Rows swapped in pairs by one turn or mirror: which row each one swaps with
The rows were stretched afterwards, more along some directions than others.
j_240: [  1.7  -5.1  26.5   3.2  -5.1  -2.7  12.6 -28.1  -3.9  -4.3 -12.0  13.2
  13.7   8.5 -17.1 -43.7  -1.3  25.1 -13.5  14.4  14.5 -22.7 -13.1  16.6
  12.0 -26.5  28.3  21.5]
j_2: [  7.0  -7.8   5.8 -10.8   8.7   4.7  20.6 -13.1  23.1   1.0   6.8   3.8
   2.4  -3.7   7.6  -4.4  19.5  11.4  -4.8   8.9  -8.3 -18.5 -20.8  22.1
  14.7 -15.2  16.7   7.1]
j_867: [ -5.7  -2.9   6.3  -1.4   6.7   1.7  -3.3 -23.9 -19.3   3.0   8.2 -10.8
   3.8 -11.2 -25.2 -28.3   1.9  15.2  -1.2   3.6  13.9 -19.6  -5.4  13.6
   2.0  -7.6  30.0   6.4]
j_360: [ -7.9 -13.8   9.6  -2.0   9.1   5.0   5.0 -35.2  -4.2 -12.9  18.6   3.8
   8.5  -1.2 -27.5 -37.8  -3.8  27.2   2.0   5.6  24.4 -12.4 -14.1  19.9
  10.8 -24.5  34.6  16.1]
j_937: [ -5.1   0.2  22.6  -0.8  -1.4   0.8   6.0 -25.5 -15.2  -4.6  -5.8   9.1
  14.4  10.5  -2.8 -37.7  -5.0  14.7 -13.4  19.9  14.8 -16.7  -1.7  18.5
  10.0 -20.1  22.9  17.6]
j_230: [ -0.2   0.6  28.8  -3.5   6.4  14.6   0.6 -30.6  -1.2 -10.0   2.8   1.7
  10.7  -8.5 -16.5 -43.3   2.1   7.4  -0.6  11.9  18.6 -10.6  -6.6  15.7
   3.9 -12.0  23.7  24.8]
j_418: [-10.0  -9.7  23.7   2.9   9.5   7.6 -10.6  -9.4 -17.2  -8.1  -7.5  12.8
  13.1  12.7  -6.8 -25.7  -8.0  30.3  20.3  24.5   8.5 -12.5  -5.1  13.4
   6.3 -15.6  20.4  19.2]
j_961: [ -1.5   1.0  -7.1   3.3  -7.9  -4.1   8.2 -39.6  -0.1  -4.7  12.1   1.6
   1.9   7.4 -14.4 -25.1   8.6  36.4 -16.3  12.0  -1.7 -11.7 -17.9  30.4
  25.1 -18.0  27.7  19.1]
j_131: [ -6.1  -6.5  17.0  16.7   4.3   4.8   8.3  -9.5  -7.2  -3.0   1.7  -5.9
  16.5   0.6  -8.8 -32.7  15.4  12.6  -2.2  -0.4   6.6 -23.5 -27.2   7.8
  13.7 -32.5   7.2  15.8]
j_152: [ -6.1 -10.1   5.1  15.8  10.8  -4.4   8.5 -36.9  10.7 -12.6   8.4   9.8
  12.6   3.6 -27.3 -33.8   3.4  17.3  -3.4  11.0   9.8 -42.6 -15.0   1.3
  20.0 -31.8  19.8  -4.3]
j_41: [ 11.9  -4.8  18.3  -7.0   9.2   3.8   5.3 -31.9   9.5  11.7   9.1  11.4
  -0.8   4.6 -14.7  -9.3  -1.0  19.6  -5.3  34.2   4.9 -15.3  -1.7  17.3
  10.0 -23.9  22.7   0.6]
j_225: [  7.6 -14.5   6.6 -12.8  -1.5   0.0  10.7 -14.1  12.2   5.0   7.7   2.7
   2.6   4.5  19.8   0.6  13.9  17.6  -8.6  13.6   1.9  -9.0 -30.8  14.5
  10.0 -20.3  21.1  23.2]
j_618: [-16.2 -16.7  -7.9   1.7   8.7  -2.3   7.2 -37.0   1.9 -20.6  -5.7  13.1
  14.9  12.3  -6.8 -29.3   6.9  22.7  -0.7  20.0   5.6 -27.9   1.9  16.4
  33.7  -6.0   7.9  11.0]
j_679: [  3.8  -2.5   8.0  -4.8   0.4   5.3  13.0 -15.3   1.6  -2.5  14.6   0.4
   1.3  -3.9 -11.4  -6.1  10.9   7.6   3.7  13.7  -0.9 -17.3  -4.8   9.7
   6.9  -2.1   7.6  19.1]
j_801: [  8.9  -9.4  15.7  10.0   2.3   2.7   7.3 -21.7  13.0   2.8   8.5   7.2
   7.5   1.8 -11.5 -11.6  11.3  12.3   2.0  11.1   1.0 -16.5   4.4   1.3
  -7.4  -2.7   0.2  10.5]
j_318: [  1.1  -8.7  14.9  14.0   6.0  12.9  14.4  -9.4   3.5  -3.2   3.7   0.8
  18.2   2.8   1.5 -22.5  18.6  16.0  -4.2   3.9   4.7 -19.5 -35.3  11.5
  21.2 -30.8  10.4  17.1]
j_435: [ -8.3   3.4   2.7  -2.7   7.0   3.4   5.9 -28.4 -17.4  -1.4   9.6  -8.5
   5.7 -14.4 -25.1 -31.8   5.7  15.2  -9.7   7.2   9.6 -24.0 -10.7  21.6
   6.2 -16.4  32.5  10.0]
j_482: [ -6.8 -13.3  18.5  16.0  11.1  -4.5   5.4 -33.4   5.3 -15.9  10.2  13.1
  15.5   7.4 -32.8 -41.8  -1.6  23.5  -5.0  17.4  16.0 -46.2 -15.9   0.7
  14.9 -31.7  21.6   4.5]
j_672: [ -8.1  -2.1   6.1  -5.6   5.7   0.1   1.0 -19.1 -20.6   5.6  13.9 -11.2
   6.0   1.4 -17.7 -32.2   4.5  24.7  -3.4   5.7  12.8 -17.8 -10.1   8.7
   0.2 -16.4  29.9  13.3]
j_449: [  3.4   4.0  26.6   3.6   9.5  13.0  11.9 -29.3   2.8 -15.4   0.3   3.4
  10.5  -9.1 -16.0 -39.7  12.0  12.5   2.4   5.1   6.3 -22.0  -8.7  23.9
   1.8  -8.3  24.7  18.3]
j_185: [ -2.2 -11.3   5.6  -2.4   5.2  -1.2   3.4 -33.0  -1.2 -12.7  21.7   5.7
   7.4  -1.4 -27.3 -39.0  -4.5  25.6   0.7   0.2  22.3 -17.9 -17.8  19.6
  13.7 -23.1  33.3  11.0]
j_415: [ -6.4  10.5  15.0   7.6   0.2  -8.4  10.9 -25.1  14.1 -11.9  13.9  12.9
   4.8   1.6 -23.8 -43.9  -0.5  29.1  -0.7  28.4   9.7 -27.1 -11.7   3.9
   7.0  -7.4  11.2  13.8]
j_269: [  3.0 -15.5  -1.4   8.4 -12.8 -15.4   6.1 -25.3  -2.6 -10.4 -12.9   2.5
  13.3  11.6 -20.6 -18.6   2.5  18.8   4.2   3.1   5.3 -18.0   4.1  10.5
   7.3 -14.4   7.7  18.3]
j_169: [  6.4  -6.9  31.1   3.5  -4.1 -15.8   8.7 -10.2  -6.3   4.8   9.4   0.3
  -6.7   4.2 -17.6 -32.2   5.4  34.1  19.7  14.6  13.1 -16.5 -12.4   9.8
 -10.9 -12.1  40.9   9.1]
j_984: [  5.7  -1.8  10.4  -1.7   8.6  -3.5  13.9  -7.2   9.1   8.4   7.4   3.3
  -1.7   9.7  12.5  -4.5  20.2  15.9  -1.2  16.9  -3.9 -12.9 -17.9  21.1
   0.5 -19.2  13.2  13.0]
j_427: [-12.8 -10.9   9.7  12.1  11.8   6.3 -10.8  -9.3 -18.6  -8.0 -14.7   8.0
  12.2   9.3 -11.0 -15.7  -7.3  26.9  12.5  21.5   5.7 -13.7  -3.3  18.6
   9.3 -12.7  15.3  19.2]
j_134: [  1.9   2.1  27.8  10.6  -5.7   5.7   1.0 -27.3   2.6  -2.2   2.8  -0.3
   3.3  -3.6 -23.5 -45.9   8.0  13.8   5.2   3.8  14.7 -12.9 -16.5  14.3
  -3.1  -5.7  27.2   8.6]
j_914: [ -8.2  -6.1  10.5   8.1  13.4  17.0  -9.6 -11.4  -8.5  -9.3 -10.3  18.5
   9.9   6.0  -4.1 -17.0  -4.3  22.1   8.3  16.8  13.0 -19.5 -10.3  22.8
  10.1 -21.6  15.9  26.1]
j_302: [  7.2 -10.5  33.2   2.4  -0.9 -10.8   4.9  -7.3  -2.2   5.1   8.4  -1.3
  -4.4  -2.2 -18.7 -34.0  -1.2  29.5  26.1  16.8  11.9 -15.0 -12.2  13.8
  -9.2 -11.5  37.9   5.5]
j_403: [ -4.6 -15.1  24.3  11.9   0.0   0.7  12.3  -2.4  -3.9  -1.5  -2.5  -9.3
  18.5   2.2 -13.3 -24.6  12.4  16.3   5.8   3.1   2.4 -19.8 -29.9   9.9
  13.9 -27.5  15.6  14.9]
j_893: [-21.0 -11.7   4.8   7.0   4.0   2.4   9.3 -20.2   1.9  -5.8  -3.0  -4.3
   4.5  11.8 -23.3 -41.7  13.6  12.3  -1.0  10.8  -5.4 -10.1  -0.4  11.5
  11.0  -2.8  16.6  -0.9]
j_368: [ -1.3 -19.8  19.2  14.0   7.9  11.3   7.0 -18.4   2.5 -11.5  -1.5  -0.9
  18.7  -7.8 -10.4 -30.5  10.9  19.3   0.4   3.7   4.2 -25.9 -28.5   9.6
  17.4 -25.8  17.2  23.1]
j_630: [ -2.9   3.0   3.0   1.4   7.2   5.8  -1.8 -25.7 -17.3   1.7  10.9  -5.7
   1.4 -12.1 -13.6 -24.0  12.1  21.3  -4.8   8.7  21.7 -30.7 -13.4  20.6
   1.6 -18.5  27.6  19.1]
j_132: [ -4.5  -5.2  17.1   3.5  17.4  10.2  -5.3 -15.7 -12.3  -6.5 -12.4  13.7
   9.9   3.2  -8.1 -13.4 -12.6  20.1  11.7  27.3  -0.5 -24.6  -1.4  19.8
  13.6 -13.2  21.3  13.1]
j_381: [ -6.0   3.6  16.1   1.3   1.7   1.8   8.1 -33.4  17.9  -9.5  12.3  20.4
   4.1   0.2 -20.3 -45.8  -9.6  30.7  -6.5  30.9  16.6 -26.1 -10.4  14.5
  22.1 -12.1  18.4   4.7]
j_280: [ -8.8  -8.0  24.9   2.0   8.5   8.7  -6.6 -13.4  -8.0  -1.7 -11.9  14.3
   9.8   3.8  -7.7 -19.3  -7.8  27.1  13.8  26.8   3.3 -11.2  -4.1  24.7
   5.2 -13.4  16.4  12.4]
j_256: [ -3.6 -10.2   9.2   3.5  11.5   9.4  -6.8 -12.6 -13.7  -9.9 -14.0  11.3
  10.0   4.7  -5.1 -13.7 -14.0  20.6   7.3  22.2   1.8 -21.3  -6.0  18.1
  16.2 -17.0  23.1  15.2]
j_517: [ 12.3   1.4  10.9  -8.6   8.9   2.0   9.8 -27.6  13.9  13.4  10.1  10.4
   7.8  12.2 -11.7 -14.6   0.1  21.2 -13.6  28.0   1.5 -15.0  -7.0  14.3
  17.4 -24.3  22.0   5.0]
j_572: [-11.9 -17.5   3.7   1.0   5.4  -3.7   8.0 -42.7   9.3 -18.9  -2.7  16.3
  16.9  10.2  -8.9 -30.8  11.5  28.7  -2.6  21.0   9.7 -27.5  -5.2  16.5
  27.0  -3.9  10.9  12.1]
j_544: [  3.2 -10.9  -5.6   3.5  -2.6  -8.5   9.7 -29.9  -8.6  -7.6  -8.0   8.1
   7.8   5.7 -23.2 -15.0   2.0  21.8  -1.4  10.0   2.2 -18.6   8.3  14.8
  22.4 -17.1   3.3  18.9]
j_143: [ -8.9   5.0  14.9  -0.1  10.4   3.8   6.2 -26.0 -17.9   7.2  11.6  -9.8
   4.3  -5.9 -19.4 -30.5   7.9  26.5  -5.5  10.3  11.8 -21.9 -10.8  17.5
  -5.5 -15.6  32.8  10.5]
j_811: [ -4.8  -1.2  27.8   4.4 -10.3  -2.9   0.3 -20.9 -11.0  -3.2  -4.1   5.8
  12.7   8.2  -9.9 -38.8 -10.2  26.1  -7.8  16.1  14.5  -9.4 -13.6  13.4
   7.2 -20.4  22.3  11.3]
j_987: [  1.5  -9.5   2.3  -0.4  -4.1  -2.1  14.6  -6.3  21.6  10.4   4.3   2.1
  -2.1   7.5  11.5  -8.7  13.5  12.5   2.6  15.2  -4.6  -9.7 -13.8  16.3
   9.3 -17.9  15.8   6.2]
j_262: [  9.2  -0.8  26.7   3.0  -8.6   1.3   8.2 -27.2  -3.8  -5.3  -3.6  16.9
  14.0  10.8  -8.2 -36.2  -3.4  28.3 -15.2  17.3  12.6 -19.2 -12.9  17.4
  15.5 -25.8  25.7  18.6]
j_860: [-15.6 -15.3  12.4  12.1  11.9  -6.6  10.0 -23.2   2.7 -17.5   9.8   9.1
  14.8  12.2 -23.3 -39.0   9.5  17.3  -3.6   9.9  11.8 -40.2 -18.3  -4.3
  17.3 -31.6  18.9   4.0]
j_237: [ -6.3 -18.2  12.4  13.6   8.9  -5.3   6.1 -28.0  19.7 -10.9   8.1   5.2
  15.5   4.2 -26.7 -31.7   8.2  17.2  -2.7   7.5  16.1 -36.2 -15.3  -5.9
  10.9 -28.6  17.4  -5.4]
j_470: [  8.8 -12.7   3.7   3.1   0.0 -10.0   0.5 -28.5 -16.2  -5.5  -9.0   4.4
   7.5   6.1 -27.0 -22.0  -7.2  17.6  11.2   8.9   5.6 -17.3  13.9  10.3
   9.4 -13.4   6.3  18.7]
j_337: [ 13.4  -3.3   8.1   2.5   3.0   5.1   8.4 -18.6   8.9   3.2  10.0   2.7
   4.3   2.0  -5.8 -10.9  12.4   8.5   2.1  12.4  -2.6 -15.6   0.5   4.1
  -1.5  -2.4   6.0  21.8]
j_426: [-14.2 -12.3   8.7  10.0   5.5  -4.8  10.5 -35.8  11.7 -17.9  12.0  10.1
  14.0   8.9 -19.7 -37.6   8.4  24.5  -4.9  11.8  10.3 -35.7 -24.1  -3.1
  18.8 -26.9  17.3  -0.9]
j_594: [ 12.9  -1.5  16.7   9.3   3.8   2.9   5.9 -16.0   8.7   2.5   9.4   6.9
   8.3   6.1  -8.1  -9.4  10.6   9.3  -0.1   9.0  -4.3 -21.5  -1.8   2.2
   2.3  -5.2  -3.8  18.4]
j_894: [ -0.2  -7.6  18.7  14.1   0.0   4.5  15.0  -5.0  -0.1  -4.5   7.0  -3.2
  16.4  -0.7  -4.6 -24.0  18.3  16.9  -0.9   1.5   3.5 -19.0 -31.6   7.8
  12.6 -29.7   5.9  22.5]
j_591: [ -2.7 -13.9   6.6  -6.1   5.7   3.9   9.5 -31.4   2.1  -9.2  19.0   4.4
   9.0  -0.2 -21.3 -32.4  -4.7  26.4  -2.8   2.9  18.7 -12.4 -15.6  22.6
  17.3 -27.4  28.5  11.8]
j_261: [-10.3  -1.4   8.3   4.6   6.8  -4.0  -3.6 -20.6 -15.1   0.9  14.3  -9.6
   5.5  -9.0 -28.1 -35.1   2.9  20.2  -5.6   9.5  19.8 -28.0  -8.3  12.5
  -2.9 -13.9  30.9   8.2]
j_124: [-12.9 -25.1   0.2  -3.3   2.6  -5.3   4.3 -37.9   5.5 -15.2  -6.4  12.3
  13.2   7.1  -8.2 -27.4   4.7  25.0  -2.2  22.2  10.7 -25.6  -4.4  16.4
  29.2  -5.4  11.5  11.3]
j_138: [-10.9   7.3   8.9   4.7  -1.5 -10.0  11.3 -36.3  15.9 -12.5  12.5  15.1
   1.2  -1.2 -21.5 -42.0   1.3  31.1   3.6  31.6   8.3 -31.4  -0.6  11.7
  17.2  -3.4  19.5   5.2]
j_162: [ 19.2   0.8  13.8   3.2  -2.0   2.4   7.4 -16.0  12.2   5.2  11.9  11.1
   5.7   5.0  -4.3 -10.3   9.1   5.6  -2.2   7.6   0.1 -19.2   1.0  11.0
   3.8  -4.6   3.5  17.9]
j_130: [ -7.4   5.2   1.3  -3.4   8.7   0.0   2.3 -27.6 -13.9  -3.5  11.2  -8.9
   5.6 -12.2 -28.9 -33.8   6.1  13.4  -6.8  10.3  12.0 -27.4  -6.5  17.4
   6.1 -12.8  36.5  10.4]
j_840: [  1.6   1.9   9.2  -3.8   5.5  -8.6   1.9 -28.0  10.1  14.8  10.3   1.9
   7.6  12.4 -11.0 -17.1   1.3  22.7  -8.3  24.3   0.9  -8.1  -4.0  10.9
   2.6 -14.7  21.8   4.9]
j_764: [-12.2  -2.7  13.8   7.2   9.0   4.3   8.2 -13.0  -5.4  -3.1   3.8  -5.4
   3.0  13.9 -28.0 -40.9   6.1  13.0  -1.8  20.9  -6.4 -16.6   2.7  13.6
   9.0  -7.6  21.4  -0.7]
j_562: [  4.4  -6.9  -1.5  -1.4  -7.1 -12.7   6.5 -33.4  -4.8  -7.6  -3.9   3.4
   8.3   6.5 -23.5 -24.8  -5.9  19.1   6.3   5.7   0.8 -16.1  11.1  13.6
  15.1 -14.4   9.8  16.9]
j_75: [ -0.3  -0.2  -1.5   9.6  -5.5  -5.0   4.4 -27.5  -3.1  -7.1   9.7  -5.8
   1.9   4.3 -17.1 -23.1   7.1  28.2 -15.9   3.7  -9.5 -15.6 -15.4  18.5
  23.8 -20.4  17.5  16.9]
j_978: [  1.7  -6.1  -6.8   5.7  -9.6 -12.4   8.6 -32.6  -4.9 -10.7  -9.6   9.3
   7.6   6.9 -24.9 -21.9  -4.0  12.6   1.4   6.7   0.7 -24.9   8.7  14.4
  20.3 -14.3   6.1  11.5]
j_141: [  0.1 -12.0  24.0   7.7  -0.7   8.8  10.1  -1.2  -1.4  -7.1   3.6  -3.9
  13.2  -2.5  -5.5 -26.7  13.4  12.6   1.5   1.8   4.8 -19.6 -35.6   8.8
  18.9 -27.5  18.8  19.9]
j_357: [-15.7 -12.8  11.3   7.2  11.3   5.4  -5.6  -9.2 -12.8  -8.7  -9.8   7.0
  14.0   8.2  -6.9 -21.2  -7.6  20.2  15.1  24.1   4.4 -17.9  -6.7  17.7
   8.4 -16.1  22.4  14.7]
j_989: [ -7.7  -4.5  -7.1   6.2  -9.2  -0.4   4.2 -36.7  -2.4  -7.3   8.7  -3.0
   2.1   3.9 -25.8 -32.9  -5.0  31.6 -12.7   5.2  -2.7 -11.2 -22.7  23.5
  25.9 -20.7  25.2   8.2]
j_915: [ 12.8   2.4  15.0   8.4   2.4  -1.8   2.7 -13.0   3.3   5.1   8.3  12.3
   3.5  10.3  -4.5  -6.3   7.2  11.2   7.4  10.1  -0.1 -17.7   1.5   4.1
  -6.2  -6.1  -1.9  19.7]
j_820: [  3.8   7.2  36.2   7.9   9.9   6.2   3.1 -20.6  -0.6  -5.4  -1.3   6.9
   6.6  -3.2 -19.6 -49.2   7.4   9.5  -0.8   2.6  14.6 -17.9  -4.6  18.4
  -5.0 -11.2  18.1  16.0]
j_777: [-17.6 -15.6  10.4   5.9   4.7   1.8   3.3 -21.3   4.0  -2.7  -7.2  -1.4
   5.9  12.3 -30.3 -47.2   1.7  12.5   2.0  19.0  -1.6  -9.8   3.6  11.6
  11.4  -9.5  16.0  -4.4]
j_382: [ 11.7  -6.8  30.4   5.3   1.0 -10.4   8.1  -3.1   0.4   4.8   3.5   5.1
  -1.8   0.5 -16.6 -32.9   6.0  33.6  14.6  14.1   6.6 -15.2 -14.0  13.2
  -3.3 -11.3  33.4  11.0]
j_909: [ 11.7  -4.4  17.3  -9.8  13.3   1.1  -1.9 -26.8   5.7  16.2   6.8   9.8
   7.3   6.6  -7.4 -11.1  -3.6  18.5  -5.6  21.8   7.8  -5.5 -12.8  17.6
   7.7 -22.1  26.4   5.9]

j_630 swaps with j_914
j_169 swaps with j_777
j_915 swaps with j_131
j_261 swaps with j_427
j_2 swaps with j_449
j_801 swaps with j_403
j_41 swaps with j_240
j_141 swaps with j_337
j_302 swaps with j_893
j_162 swaps with j_318
j_230 swaps with j_225
j_262 swaps with j_517
j_132 swaps with j_435
j_280 swaps with j_143
j_867 swaps with j_357
j_75 swaps with j_415
j_368 swaps with j_679
j_961 swaps with j_381
j_618 swaps with j_185

